grid = [ 91 133  54 162 117 147 151 163 138 121 110 139 138]
The entry just left of 117: 162
The entry just left of 110: 121
The largest entry is 163
Which number is the entry just right of 91? 133

[[107 182  60  65 120 176 168 183 101 131 127  60 167 153]
 [140 132 175 172 133  70 124  58 140  97 117 156 125 112]
 [ 88 116 183 144  92 164 109 170  83 161 175 140 110 119]
 [120  98 135  69  94 145  83 161 105 129 139 103 135 199]
 [103 167  80 160 122  95 162  90 124 105  91 136 171 154]
 [ 95 122 156 130  87 149 104 152  96 154 158 143 130 145]]
Give the first entry in reading order.
A: 107
The last entry, reading row by row: 145
Give the second entry from the end, reading row by row.
A: 130
Give the 4th-last entry, reading row by row.
A: 158
Give the largest entry in the last column.
A: 199
Give the entry just right of 109.
A: 170
Give the first entry in the row that holds the smallest entry.
A: 140
The 2nd entry, reading row by row -> 182
Give the smallest entry.
A: 58
Give the first entry in the row that holds the largest entry.
A: 120
The 5th-last entry, reading row by row: 154
The entry just left of the largest entry: 135
The smallest entry in the last column is 112
Give the bottom-left entry.
A: 95
Give the top entry of the column that holds the smallest entry.
A: 183
Give the smallest entry in the first column.
A: 88
The entry just right of the smallest entry is 140
The entry just left of the smallest entry -> 124
The entry directly below the largest entry: 154
The entry just left of 164 -> 92
Give the entry in the top-right corner.
A: 153
The entry just right of 139 -> 103
Give the 2nd entry on the diagonal from the top-right corner.
A: 125
Give the entry just right of 90.
A: 124
Give the fourth entry in reading order.
A: 65
The 5th entry in reading order is 120
The entry directly below 70 -> 164
The entry directly above the largest entry: 119

Questions about the grid below.
1) Which number is the fourth entry from the end, reading row by row?
2) Which number is the first entry on the diagonal from the top-right corner?
3) Which number is the second entry, reading row by row?
4) Which number is the last entry, reading row by row?
5) Which number is the entry just right of the smallest entry?
6) Which number is the 5th-last entry, reading row by row?
7) Which number is the second entry from the end, reading row by row?
8) Which number is the first entry, reading row by row?
[[56, 143, 147, 119, 51, 80, 85, 156, 87, 89],
[160, 129, 158, 165, 101, 68, 108, 182, 49, 89],
[138, 130, 135, 135, 120, 110, 123, 140, 104, 114],
[121, 115, 117, 127, 121, 118, 115, 122, 122, 117],
[139, 101, 102, 129, 139, 125, 118, 108, 131, 119],
[161, 118, 114, 127, 163, 148, 146, 109, 145, 144],
[145, 93, 92, 129, 145, 125, 117, 100, 132, 117],
[104, 167, 150, 76, 127, 161, 169, 111, 138, 169],
[94, 179, 154, 55, 132, 181, 185, 98, 153, 188],
[144, 148, 164, 133, 108, 99, 134, 163, 72, 118],
[143, 125, 124, 128, 144, 138, 137, 120, 135, 136]]
1) 137
2) 89
3) 143
4) 136
5) 89
6) 138
7) 135
8) 56

X =
[[147, 137, 139, 170, 98, 107, 106, 106, 123, 102, 116, 116],
[100, 119, 122, 102, 104, 128, 133, 143, 98, 104, 98, 141],
[138, 135, 138, 148, 97, 103, 116, 121, 118, 97, 104, 116],
[139, 135, 138, 149, 97, 104, 115, 121, 118, 97, 104, 116],
[135, 133, 137, 142, 97, 104, 118, 125, 116, 96, 102, 118],
[149, 127, 137, 190, 103, 120, 102, 102, 122, 113, 130, 133],
[167, 119, 148, 163, 119, 123, 118, 148, 132, 135, 151, 141],
[86, 116, 115, 91, 115, 145, 133, 140, 95, 119, 107, 148],
[141, 133, 124, 131, 149, 136, 142, 126, 156, 140, 158, 126],
[82, 118, 112, 86, 122, 153, 131, 136, 97, 129, 113, 147]]
The 1st entry, reading row by row: 147
The last entry in the row that holds the smallest entry -> 147
Read off the second entry from the end, reading row by row.
A: 113
The entry just left of the largest entry: 137
Read off the entry directly below 130.
A: 151
Read off the third entry on the main diagonal.
A: 138
The smallest entry in the first row is 98
Read off the maximum.
A: 190
Read off the first entry of the largest entry's row.
A: 149
The entry in the top-right corner is 116
Read off the third entry from the end, reading row by row.
A: 129
The entry directly above 127 -> 133
Read off the smallest entry.
A: 82
The entry directly above 125: 121
The largest entry in the last column -> 148
The third entry, reading row by row: 139
The largest entry in the first row -> 170
The entry directly above 132: 122
Read off the bottom entry of the column that holds the largest entry.
A: 86
Read off the fourth-last entry, reading row by row.
A: 97
Read off the entry just right of 124.
A: 131
Read off the entry directly below 145.
A: 136
The fifth entry from the end, reading row by row is 136
Read off the second entry, reading row by row.
A: 137
The entry just left of 130: 113
Read off the entry directly above the largest entry.
A: 142
The second entry on the main diagonal -> 119
